Rows swapped in pairs by one turn or mirror: which row each one swaps with
The rows were stretched afterwards, more along some directions than others.
j470: -.04 .14 -.17 -.15 .17 .04 -.11 -.05 .08 .04 .27 .04 .19 .09 -.09 .19 -.11 .21 .00 .22 .18 .18 -.12 -.31 .06 -.02
j53: -.11 .21 -.13 -.27 -.10 .02 -.04 .26 -.01 .06 -.01 -.01 -.02 .23 -.06 -.04 -.11 .23 .24 .17 .16 .04 -.11 .18 .36 .03
j54: .10 -.01 .07 .05 .14 .06 .28 .07 .07 .07 .05 -.08 -.09 -.05 -.19 -.07 .04 .03 -.13 .02 -.20 .08 -.01 -.14 .10 .14
j101: -.05 .01 -.13 .01 .09 .02 -.21 -.10 -.03 -.11 .10 .06 .29 .01 .32 -.02 -.11 .24 .16 -.07 .13 .08 .04 -.12 .14 -.10
j512: -.02 .19 -.03 -.09 .00 .03 -.16 .07 .02 -.13 -.12 -.17 .04 -.25 .05 -.13 .09 .07 .04 -.05 .08 -.11 .09 .06 .04 .08
j555: -.05 -.20 -.08 .01 .11 -.05 -.24 .19 -.06 -.10 -.19 -.02 .01 -.01 .04 .04 .09 .08 -.03 -.14 -.06 -.10 .13 .03 -.09 -.02
j431: .00 .05 -.06 .06 -.11 -.23 .07 -.15 -.01 -.09 .11 -.03 -.07 -.30 .06 .14 .15 .01 -.23 -.11 .01 -.05 -.17 -.01 -.03 -.01
j720: .03 .02 -.11 .06 -.03 -.26 .07 -.12 -.02 -.06 .13 .00 -.05 -.26 .01 .13 .16 .06 -.21 -.02 .01 -.11 -.27 -.01 -.01 -.01
j318: .12 .01 .02 -.05 .19 .05 .20 .11 .00 .13 .03 -.01 -.12 .01 -.26 -.16 -.01 -.05 -.11 .05 -.36 .02 -.09 -.06 .06 .18
j34: .11 -.02 -.19 -.17 -.05 .03 .02 .08 .09 .02 .11 -.11 -.07 -.08 .14 -.04 -.27 -.11 -.01 -.15 -.07 .07 .23 -.16 .21 -.15
j509: .10 .10 -.14 -.20 -.02 .19 -.14 -.06 -.15 -.24 .03 .02 .11 -.03 .16 -.11 .01 .09 -.11 -.20 .13 .12 .22 -.15 -.01 .03
j380: -.16 .13 -.13 -.20 -.01 .07 .03 .25 -.01 .08 .07 .01 -.05 .26 -.08 .00 -.16 .25 .18 .30 .14 .07 -.17 .13 .30 .02
j502: -.02 -.01 .13 .04 .08 .18 .19 -.04 -.06 .03 .09 -.01 -.08 .01 -.04 .04 .01 -.26 -.21 .01 -.17 .25 .20 -.24 -.22 .05
j463: .16 .16 -.07 -.24 .08 .21 -.25 .00 -.14 -.19 .02 .08 .03 .02 .00 -.13 -.03 .09 -.08 -.20 .02 .10 .21 -.18 -.04 .04
j353: -.04 -.03 .07 .02 -.02 -.05 -.07 -.18 .24 -.09 .02 .11 .09 .18 .02 .07 -.04 .05 .08 .07 .24 -.11 .03 .08 -.06 -.12
j200: .10 .08 .20 .05 .16 .02 .24 .08 .08 .18 .02 .04 -.20 -.02 -.33 -.17 .01 -.06 -.10 .10 -.28 .00 -.12 .04 .00 .18
j108: .04 -.02 -.16 -.12 -.11 .06 .03 .07 .16 .03 .07 -.17 -.11 -.12 .09 -.02 -.22 -.12 -.07 -.18 -.04 .08 .25 -.17 .14 -.20
j608: .23 -.16 .08 -.06 .20 -.13 -.02 -.13 .12 .01 .23 .28 .03 .14 -.12 -.17 -.09 -.22 .22 .03 -.14 .02 -.04 -.02 .06 -.02
j921: -.05 .00 .03 .01 .13 .20 .21 -.04 -.06 -.01 .17 -.02 -.04 -.01 .04 .08 -.04 -.28 -.19 .07 -.08 .28 .18 -.24 -.20 .03
j643: .17 .04 .10 .17 .22 -.02 .29 .16 .06 .08 .01 -.06 -.20 -.07 -.23 -.13 .00 .09 -.19 .15 -.24 -.01 -.09 -.13 -.02 .16
j660: -.04 -.18 -.07 -.02 .17 -.02 -.28 .13 -.08 -.07 -.12 .07 .01 .06 -.01 -.01 .08 -.07 -.02 -.18 -.07 -.08 .17 .04 -.07 -.01
j626: .02 -.18 -.10 .10 .18 -.06 -.29 .16 -.14 -.09 -.13 .05 -.01 .05 .03 .04 .13 .09 .01 -.13 -.08 -.17 .05 -.01 -.07 -.02
j705: .13 .17 -.06 -.25 .06 .19 -.25 -.06 -.17 -.20 .00 .05 .09 .04 .03 -.10 -.04 .10 -.05 -.20 .10 .11 .20 -.11 -.02 .12
j299: .20 -.28 .12 .13 .14 -.11 .00 -.03 .11 .04 .11 .19 -.07 .05 -.12 -.19 -.02 -.17 .18 .07 -.18 -.04 -.05 -.02 -.08 .07
j269: .14 -.02 .20 .39 -.10 .00 .18 -.09 -.04 -.09 .12 .00 -.08 -.30 .06 .11 .07 -.19 -.07 .27 -.12 .00 -.16 -.03 -.27 .09
j785: -.03 .04 -.07 .05 -.04 -.20 .09 -.15 -.05 -.08 .11 -.04 -.02 -.32 .06 .12 .09 .02 -.21 -.04 .01 -.05 -.19 -.02 -.07 .06
j696: -.15 .13 -.04 -.23 -.11 .00 .07 .19 -.03 .05 .01 .01 -.01 .23 -.11 .03 -.02 .18 .26 .24 .11 .02 -.26 .23 .33 -.05
j130: -.10 .18 -.10 -.24 -.04 -.01 -.06 .24 .02 .00 .04 .01 -.10 .24 -.06 -.01 -.11 .18 .18 .18 .10 -.02 -.12 .20 .32 -.06
j699: .11 .23 .12 .18 .07 -.24 .06 -.13 -.03 .16 -.01 .05 -.05 -.01 .10 .09 .04 .08 -.01 .06 .01 -.24 -.27 .26 .12 -.15
j823: -.04 .06 .16 .07 -.14 -.08 -.05 .01 .30 -.18 -.30 -.08 .00 -.35 .10 -.09 -.06 -.04 -.16 -.16 -.08 -.19 .09 .13 -.29 -.27
j946: -.02 -.04 .00 .02 .17 .16 .08 -.05 -.14 .04 .12 .04 .01 .09 .00 .03 -.01 -.18 -.18 .02 -.12 .24 .17 -.26 -.18 -.02
j289: .02 -.01 -.09 -.20 -.16 .02 .04 .06 .04 .12 .01 -.16 -.19 -.09 .03 -.06 -.16 -.13 -.10 -.13 -.15 -.01 .14 -.05 .14 -.10
j327: -.21 .17 -.07 -.22 -.13 .01 -.07 .21 .01 .06 .00 .03 -.06 .25 -.10 -.03 -.08 .22 .25 .22 .12 -.03 -.15 .17 .32 -.08
j820: .09 -.04 -.09 -.09 -.13 .12 .04 .11 .08 .13 .05 -.12 -.18 -.03 .03 -.04 -.23 -.12 -.03 -.11 -.11 .09 .23 -.19 .10 -.11
j849: .13 .15 -.08 -.19 -.03 .20 -.13 -.05 -.15 -.25 .02 -.03 .02 -.07 .10 -.17 .03 .03 -.10 -.19 .08 .12 .23 -.14 -.01 .07
j265: -.01 -.06 -.01 .12 .15 .18 .17 -.02 -.09 -.04 .18 -.07 -.01 .00 .08 .17 -.04 -.13 -.21 .08 -.06 .26 .16 -.38 -.18 -.02
j113: -.04 -.04 .12 .07 -.15 -.03 -.02 -.04 .26 -.15 -.28 -.14 .02 -.40 .07 -.12 -.03 -.06 -.15 -.23 -.09 -.19 .15 .09 -.26 -.17
j580: -.15 .16 -.05 -.24 -.11 .03 -.04 .16 .00 .14 .04 .08 -.12 .29 -.18 -.09 -.13 .04 .26 .20 .10 -.04 -.15 .25 .35 -.05
j774: -.03 -.09 -.01 .12 .02 -.05 -.28 .18 -.09 -.10 -.22 .00 -.02 -.01 .04 .01 .13 .03 .05 -.13 -.04 -.12 .08 .09 -.07 -.03
j406: .16 .06 .12 .05 .24 .00 .22 .06 .12 .07 .13 .03 -.15 -.02 -.24 -.13 -.05 -.04 -.18 .10 -.30 .08 -.08 -.12 -.02 .10
j810: -.06 .06 .17 .15 -.15 -.16 -.03 -.05 .23 -.16 -.29 -.12 .04 -.40 .10 -.13 .02 -.07 -.10 -.16 -.10 -.23 -.01 .19 -.27 -.22
j919: .13 -.10 .00 .18 .24 .00 .28 .12 .09 .10 .09 -.05 -.14 -.10 -.20 -.15 -.08 .03 -.16 .16 -.20 .02 -.08 -.15 .00 .17
j504: .20 .14 -.05 -.16 .02 .17 -.17 -.04 -.16 -.27 .00 .00 .04 -.05 .09 -.10 .00 .10 -.12 -.21 .07 .16 .22 -.16 -.07 .09
j119: .03 -.03 .05 .15 .09 .18 .22 -.03 -.15 .00 .15 -.03 -.11 -.08 .07 .04 .04 -.26 -.22 .05 -.18 .18 .12 -.27 -.21 .06
j974: -.03 -.21 -.13 .14 .16 -.11 -.16 .14 -.14 -.08 -.16 -.06 -.02 -.06 .11 .01 .14 .05 -.10 -.14 -.05 -.15 .12 .01 -.08 -.01
j252: -.02 -.18 -.01 .08 .09 -.06 -.30 .12 -.08 -.12 -.22 -.02 .00 -.04 .01 .02 .17 .01 .01 -.24 -.09 -.20 .12 .04 -.10 -.08
j277: .00 .02 .10 .11 .00 -.09 -.13 -.14 .33 -.17 -.04 .09 .05 .09 .09 .04 -.03 .04 -.01 -.02 .20 -.17 .13 .04 -.09 -.15
j834: .01 -.05 -.01 .04 .17 .18 .21 .03 -.08 .00 .14 -.04 -.07 -.04 .03 .05 -.06 -.30 -.29 .00 -.13 .28 .24 -.27 -.20 .04
j19: .12 .09 .13 .05 .13 .02 .30 .06 .09 .11 .09 -.01 -.11 -.08 -.23 -.17 -.02 -.04 -.10 .11 -.24 .14 -.07 -.11 .00 .22
j457: .25 .26 .10 .19 .19 -.22 .14 -.03 -.09 .14 .03 .04 -.07 .03 .07 .04 .01 .11 -.05 .11 -.04 -.13 -.28 .14 .06 -.01
j357: .00 .14 -.11 -.16 .20 .09 -.17 -.01 .08 .06 .25 .08 .15 .09 -.15 .13 -.14 .21 -.06 .17 .13 .21 -.07 -.34 -.02 .04
j613: -.12 .07 -.10 -.22 -.02 .02 .06 .15 -.07 .05 .11 .07 -.04 .31 -.08 -.06 -.04 .07 .28 .31 .03 .00 -.22 .20 .34 .10
j819: -.01 -.17 -.10 -.02 .21 -.02 -.32 .15 -.04 -.08 -.17 .04 .03 .02 -.02 .02 .09 .03 -.03 -.24 -.06 -.11 .19 .00 -.09 -.01
j701: .22 -.21 .13 .13 .21 -.15 -.03 -.06 .10 .00 .20 .20 -.06 .11 -.11 -.21 -.01 -.10 .12 .13 -.12 -.02 -.07 -.07 -.10 .05
j75: -.03 .06 -.06 .11 -.09 -.20 .03 -.22 -.03 -.12 .10 -.07 -.01 -.30 .08 .17 .14 .03 -.18 -.05 .03 -.08 -.20 -.01 .03 .02
j616: .17 -.29 .06 -.09 .22 -.08 -.10 -.11 .06 .02 .20 .27 .06 .22 -.17 -.18 -.07 -.08 .18 .11 -.14 .05 -.09 -.06 -.03 .07
j82: .05 .02 -.03 .10 -.05 -.27 .14 -.15 -.02 -.08 .07 .01 -.07 -.33 .05 .05 .23 -.03 -.24 -.09 -.01 -.16 -.21 .08 -.07 .02
j96: -.04 .20 -.02 -.09 -.05 .03 -.13 .13 .01 -.10 -.10 -.20 -.04 -.27 .05 -.13 .06 .05 -.03 -.01 .10 -.09 .09 .06 .02 .12
j60: .05 -.07 -.11 .13 .22 -.01 -.16 -.12 -.04 -.10 .09 .09 .30 .01 .31 .01 -.13 .33 .08 .04 .13 .02 -.04 -.11 .06 -.11
j317: .06 .04 -.13 -.11 -.12 .05 -.06 .17 .08 .09 .02 -.18 -.19 -.08 .08 -.08 -.23 -.02 -.13 -.15 -.09 .01 .23 -.19 .08 -.18
j197: .07 -.01 .03 .23 .12 .17 .20 .03 -.06 -.02 .09 -.10 -.08 -.10 .06 .10 -.01 -.16 -.28 .02 -.15 .26 .19 -.37 -.23 .07
j872: .03 .04 -.03 .09 .05 .00 -.13 -.13 .19 -.16 .02 .02 .14 .21 .14 .07 -.10 .15 .02 .00 .27 -.06 .15 -.08 -.02 -.11
j991: .00 .03 -.09 .13 -.02 -.23 .15 -.09 -.02 -.09 .18 -.02 -.12 -.31 .09 .11 .15 .00 -.20 .05 .03 -.12 -.22 -.02 -.01 .04
j152: .21 -.18 .11 .05 .20 -.12 .02 -.08 .16 -.02 .17 .20 -.02 .12 -.13 -.17 -.03 -.16 .18 .07 -.08 .02 -.05 .00 -.03 .00
j288: .15 .16 -.08 -.18 .06 .14 -.25 -.06 -.19 -.24 -.02 .02 .13 .00 .05 -.02 -.04 .18 -.04 -.11 .08 .11 .06 -.09 -.01 .05
j622: .12 -.09 -.09 .14 -.10 .10 -.46 .05 .02 -.11 -.14 -.04 .02 -.15 .05 .15 -.01 .13 -.06 -.27 -.05 -.17 .23 -.16 -.04 -.08

Swapped with j457: j101
Swapped with j269: j622
Swapped with j60: j699

